In the data rows, zero lies at 7.5, halfway between 7 and 8.
Here are some numbered points:
tensor([6, 8, 8, 7, 7, 7, 0, 8, 9, 6, 8, 7, 9, 6, 7, 8]) 0
tensor([8, 7, 8, 8, 6, 4, 8, 13, 7, 6, 9, 7, 9, 6, 8, 8]) 1
tensor([7, 8, 8, 7, 7, 7, 1, 8, 7, 6, 8, 9, 9, 6, 8, 8]) 2
tensor([5, 8, 9, 7, 7, 7, 8, 13, 9, 5, 10, 7, 10, 5, 7, 8]) 3
tensor([7, 8, 8, 7, 6, 3, 1, 13, 9, 5, 9, 9, 11, 7, 8, 8]) 4
tensor([6, 8, 8, 7, 7, 7, 8, 8, 9, 4, 11, 10, 7, 7, 9, 7]) 5
tensor([6, 8, 8, 7, 7, 4, 2, 8, 7, 6, 9, 9, 7, 5, 7, 9]) 6
tensor([3, 6, 7, 7, 7, 12, 8, 9, 6, 7, 8, 13, 8, 4, 6, 8]) 7
tensor([6, 8, 8, 7, 7, 7, 3, 11, 8, 6, 9, 9, 7, 7, 7, 8]) 8
tensor([7, 6, 5, 7, 10, 11, 4, 8, 6, 7, 10, 12, 8, 5, 6, 8]) 9
tensor([7, 8, 9, 7, 6, 7, 8, 11, 8, 6, 9, 10, 8, 7, 8, 8]) 10
tensor([5, 6, 7, 8, 7, 7, 8, 9, 6, 7, 8, 12, 7, 5, 6, 8]) 11
tensor([7, 8, 7, 7, 7, 5, 8, 8, 8, 7, 8, 9, 10, 7, 8, 8]) 12
tensor([6, 8, 9, 7, 8, 5, 8, 12, 8, 6, 10, 10, 8, 7, 9, 8]) 13
tensor([6, 7, 9, 7, 7, 5, 5, 10, 8, 7, 8, 9, 7, 6, 8, 8]) 14
tensor([5, 6, 7, 7, 10, 12, 5, 9, 7, 7, 9, 12, 9, 5, 6, 8]) 15
tensor([6, 8, 7, 7, 7, 6, 5, 11, 8, 7, 8, 7, 8, 7, 9, 7]) 16
tensor([4, 7, 7, 7, 9, 9, 3, 10, 7, 7, 10, 11, 8, 5, 7, 8]) 17
tensor([7, 7, 10, 8, 8, 5, 8, 8, 8, 7, 9, 7, 8, 7, 9, 8]) 18
tensor([7, 7, 8, 7, 9, 7, 3, 10, 7, 6, 10, 7, 7, 6, 7, 8]) 19
tensor([6, 8, 9, 8, 7, 7, 8, 11, 7, 7, 8, 10, 7, 7, 7, 8]) 20
tensor([4, 7, 8, 7, 9, 8, 8, 10, 7, 7, 8, 11, 7, 5, 7, 8]) 21
tensor([6, 7, 9, 8, 8, 5, 4, 10, 7, 8, 9, 10, 7, 7, 7, 8]) 22
tensor([4, 7, 7, 7, 9, 7, 3, 10, 7, 8, 8, 12, 7, 7, 7, 8]) 23
tensor([7, 7, 9, 7, 8, 5, 4, 10, 8, 8, 9, 10, 7, 7, 9, 7]) 24
tensor([6, 6, 7, 8, 9, 11, 5, 9, 7, 7, 9, 12, 7, 7, 7, 8]) 25
tensor([6, 8, 7, 7, 7, 7, 8, 10, 8, 6, 8, 7, 9, 6, 8, 8]) 26
tensor([6, 8, 9, 7, 7, 7, 2, 12, 9, 6, 10, 10, 7, 7, 7, 7]) 27
tensor([7, 7, 7, 7, 7, 5, 3, 11, 9, 6, 9, 9, 4, 7, 7, 7]) 28
tensor([6, 7, 9, 7, 7, 4, 2, 8, 7, 6, 10, 7, 6, 7, 7, 7]) 29
tensor([7, 7, 9, 8, 7, 7, 5, 10, 7, 7, 8, 7, 8, 7, 8, 8]) 30
tensor([7, 7, 8, 7, 7, 4, 2, 12, 9, 6, 8, 10, 5, 8, 9, 7]) 31
tensor([7, 7, 8, 7, 7, 5, 5, 10, 7, 7, 8, 9, 8, 7, 8, 8]) 32
tensor([6, 6, 7, 8, 9, 8, 5, 8, 6, 8, 9, 11, 5, 6, 6, 7]) 33
tensor([8, 7, 8, 8, 6, 4, 6, 10, 8, 7, 8, 9, 7, 9, 9, 8]) 34
tensor([7, 7, 6, 8, 9, 8, 6, 9, 6, 7, 8, 7, 5, 7, 7, 8]) 35
tensor([9, 7, 7, 8, 6, 4, 6, 10, 7, 7, 8, 9, 7, 9, 9, 7]) 36
tensor([7, 7, 8, 8, 7, 4, 4, 8, 8, 8, 9, 9, 5, 7, 9, 7]) 37
tensor([10, 6, 8, 7, 7, 7, 6, 10, 7, 8, 8, 9, 7, 7, 7, 8]) 38
tensor([7, 7, 6, 8, 8, 8, 7, 9, 7, 7, 8, 7, 7, 6, 5, 8]) 39
tensor([7, 7, 8, 8, 6, 7, 7, 9, 7, 7, 8, 7, 5, 7, 9, 7]) 40
tensor([8, 7, 6, 8, 7, 8, 7, 9, 7, 8, 8, 9, 6, 7, 5, 8]) 41
tensor([10, 6, 7, 7, 6, 7, 7, 9, 7, 8, 7, 8, 7, 10, 8, 7]) 42
tensor([10, 7, 7, 8, 6, 4, 5, 10, 7, 8, 8, 9, 7, 7, 8, 7]) 43
tensor([11, 6, 7, 8, 5, 7, 8, 8, 7, 8, 8, 7, 5, 11, 7, 8]) 44
tensor([7, 6, 7, 7, 8, 7, 8, 9, 7, 8, 8, 9, 6, 7, 4, 8]) 45
tensor([11, 7, 7, 8, 6, 3, 8, 8, 7, 8, 8, 8, 7, 11, 8, 8]) 46
tensor([9, 7, 5, 8, 8, 7, 8, 8, 7, 8, 7, 8, 6, 8, 7, 8]) 47
tensor([10, 7, 7, 7, 6, 4, 9, 7, 7, 8, 7, 8, 7, 7, 7, 8]) 48
tensor([7, 7, 5, 9, 7, 7, 9, 8, 7, 8, 8, 8, 7, 7, 7, 9]) 49
tensor([10, 7, 7, 8, 6, 4, 10, 7, 7, 8, 7, 7, 9, 9, 7, 8]) 50
tensor([9, 7, 4, 9, 8, 8, 9, 8, 7, 8, 8, 7, 9, 7, 4, 9]) 51
tensor([7, 7, 7, 8, 7, 3, 10, 7, 6, 8, 7, 8, 10, 8, 7, 8]) 52
tensor([7, 7, 7, 9, 8, 9, 9, 8, 7, 8, 6, 7, 10, 7, 4, 9]) 53
tensor([10, 8, 7, 8, 6, 4, 10, 6, 7, 8, 8, 7, 7, 8, 7, 8]) 54
tensor([7, 7, 4, 9, 8, 9, 9, 7, 7, 8, 7, 6, 7, 6, 7, 9]) 55
tensor([10, 8, 7, 8, 7, 4, 10, 5, 7, 8, 7, 7, 10, 8, 7, 9]) 56
tensor([10, 8, 7, 9, 7, 7, 9, 7, 7, 8, 8, 6, 7, 6, 3, 10]) 57
tensor([7, 9, 7, 8, 6, 4, 10, 8, 7, 8, 6, 8, 11, 7, 7, 8]) 58
tensor([10, 8, 3, 9, 7, 9, 9, 7, 8, 8, 7, 6, 11, 6, 4, 9]) 59
tensor([10, 8, 7, 8, 6, 7, 10, 5, 7, 9, 6, 7, 11, 7, 7, 9]) 60
tensor([7, 8, 7, 8, 6, 4, 9, 7, 6, 8, 7, 7, 7, 8, 7, 8]) 61
tensor([10, 9, 7, 9, 6, 4, 8, 5, 7, 8, 8, 7, 11, 8, 7, 9]) 62
tensor([10, 9, 3, 9, 7, 9, 9, 7, 8, 8, 8, 7, 11, 7, 4, 9]) 63
tensor([10, 9, 7, 8, 6, 4, 10, 8, 7, 8, 6, 8, 11, 7, 6, 8]) 64
tensor([10, 9, 4, 9, 8, 9, 9, 7, 8, 8, 8, 6, 11, 7, 3, 9]) 65
Which three points above are nearest to each new point? Their numbers follow each, nearest first.
tensor([9, 8, 3, 9, 8, 7, 9, 8, 8, 8, 7, 7, 7, 6, 4, 9]) 51 55 49
tensor([7, 6, 9, 6, 8, 7, 9, 8, 7, 8, 8, 8, 2, 6, 10, 5]) 40 35 37
tensor([7, 7, 11, 6, 7, 6, 0, 12, 11, 5, 8, 11, 1, 8, 13, 5]) 31 28 27
tensor([9, 9, 7, 8, 7, 10, 11, 5, 7, 8, 8, 3, 10, 8, 7, 8]) 60 65 55
tensor([5, 6, 9, 6, 9, 6, 8, 8, 7, 8, 7, 8, 1, 7, 10, 5]) 40 37 35
tensor([6, 7, 9, 6, 7, 7, 11, 7, 7, 9, 7, 7, 3, 7, 10, 5]) 40 61 18
tensor([4, 7, 7, 6, 8, 7, 8, 8, 7, 8, 7, 7, 0, 7, 10, 8]) 40 35 37
tensor([10, 7, 6, 8, 7, 11, 10, 5, 7, 8, 6, 3, 7, 8, 6, 8]) 55 57 60
tensor([3, 7, 11, 6, 7, 8, 0, 11, 11, 4, 12, 13, 7, 6, 7, 8]) 27 17 8
tensor([2, 2, 5, 6, 11, 7, 10, 9, 7, 8, 7, 7, 7, 1, 7, 6]) 21 11 39
tensor([4, 7, 11, 6, 9, 8, 7, 8, 7, 8, 8, 9, 0, 7, 13, 8]) 40 37 24
tensor([6, 7, 9, 7, 8, 5, 9, 8, 6, 8, 7, 7, 0, 8, 10, 5]) 40 37 35
tensor([6, 7, 7, 6, 7, 5, 8, 8, 7, 8, 8, 7, 2, 8, 10, 5]) 40 37 35
tensor([7, 7, 8, 8, 7, 7, 8, 8, 7, 8, 8, 8, 11, 7, 7, 8]) 12 26 58
tensor([9, 7, 7, 8, 7, 7, 10, 8, 7, 9, 6, 4, 11, 7, 7, 8]) 60 50 53
tensor([10, 9, 6, 8, 7, 9, 10, 5, 7, 8, 6, 4, 11, 7, 7, 9]) 60 59 65
tensor([5, 7, 10, 6, 9, 9, 8, 9, 7, 8, 7, 9, 3, 7, 11, 5]) 40 21 20
tensor([5, 6, 9, 6, 8, 6, 8, 8, 7, 8, 8, 8, 1, 7, 10, 4]) 40 37 35
tensor([5, 6, 9, 7, 11, 14, 5, 8, 7, 7, 10, 13, 9, 5, 8, 8]) 15 25 9
tensor([10, 8, 7, 8, 6, 4, 10, 5, 7, 8, 6, 8, 11, 8, 7, 9]) 56 62 60
tensor([7, 7, 7, 8, 7, 7, 8, 7, 7, 8, 6, 7, 0, 7, 9, 8]) 40 35 47
tensor([4, 7, 11, 6, 8, 7, 0, 11, 11, 5, 11, 12, 7, 7, 12, 5]) 27 31 24
tensor([7, 10, 9, 7, 8, 7, 7, 8, 7, 8, 8, 9, 11, 7, 7, 9]) 12 26 58
tensor([8, 7, 6, 7, 10, 7, 8, 8, 7, 8, 8, 10, 12, 4, 7, 9]) 12 26 53
tensor([7, 7, 8, 7, 7, 7, 9, 8, 7, 8, 7, 8, 7, 7, 8, 6]) 40 61 47
tensor([4, 7, 9, 6, 8, 6, 10, 8, 7, 8, 8, 7, 1, 7, 11, 5]) 40 18 37
tensor([8, 7, 10, 7, 8, 11, 8, 8, 7, 7, 8, 9, 12, 5, 7, 9]) 53 26 15
tensor([4, 7, 10, 6, 9, 8, 6, 9, 8, 8, 8, 7, 2, 6, 12, 5]) 40 37 24
tensor([8, 7, 8, 7, 7, 6, 8, 9, 7, 8, 7, 8, 11, 7, 7, 9]) 12 58 26
tensor([11, 7, 6, 9, 6, 6, 10, 8, 8, 9, 8, 4, 11, 11, 5, 9]) 50 56 62
tensor([4, 6, 7, 7, 7, 7, 8, 8, 6, 8, 7, 8, 0, 7, 11, 4]) 40 35 37
tensor([9, 7, 8, 8, 7, 5, 8, 6, 6, 9, 6, 7, 0, 13, 9, 8]) 44 46 42
tensor([9, 9, 10, 7, 8, 13, 8, 9, 7, 8, 7, 9, 12, 5, 8, 9]) 53 15 26
tensor([9, 8, 8, 7, 7, 7, 8, 6, 7, 9, 6, 7, 11, 5, 7, 8]) 60 64 56
tensor([6, 6, 5, 8, 11, 15, 7, 8, 6, 7, 8, 11, 12, 4, 6, 8]) 15 9 7
tensor([7, 7, 9, 7, 7, 6, 8, 8, 6, 9, 8, 7, 2, 7, 10, 8]) 40 37 35
tensor([7, 10, 8, 8, 7, 5, 9, 8, 7, 8, 7, 7, 10, 7, 7, 8]) 58 12 64
tensor([8, 10, 7, 7, 7, 7, 8, 9, 7, 8, 7, 9, 10, 7, 7, 8]) 12 58 26
tensor([9, 9, 7, 8, 7, 9, 11, 4, 7, 8, 8, 7, 10, 7, 7, 8]) 60 56 62
tensor([9, 7, 7, 8, 6, 5, 8, 6, 7, 8, 8, 7, 1, 14, 9, 6]) 44 46 42
tensor([5, 7, 7, 6, 8, 8, 8, 9, 7, 7, 8, 9, 0, 7, 13, 3]) 40 37 35
tensor([8, 10, 10, 7, 8, 12, 8, 8, 7, 8, 8, 9, 12, 5, 7, 9]) 53 26 15
tensor([6, 7, 7, 7, 10, 13, 8, 9, 7, 7, 9, 11, 11, 4, 7, 9]) 15 7 9
tensor([10, 7, 5, 7, 6, 7, 10, 4, 8, 8, 5, 7, 11, 7, 5, 9]) 60 56 59
tensor([7, 7, 8, 8, 7, 7, 10, 8, 6, 9, 6, 7, 0, 10, 9, 6]) 40 44 47
tensor([4, 7, 10, 6, 7, 7, 0, 12, 11, 4, 13, 7, 7, 8, 12, 5]) 27 31 8
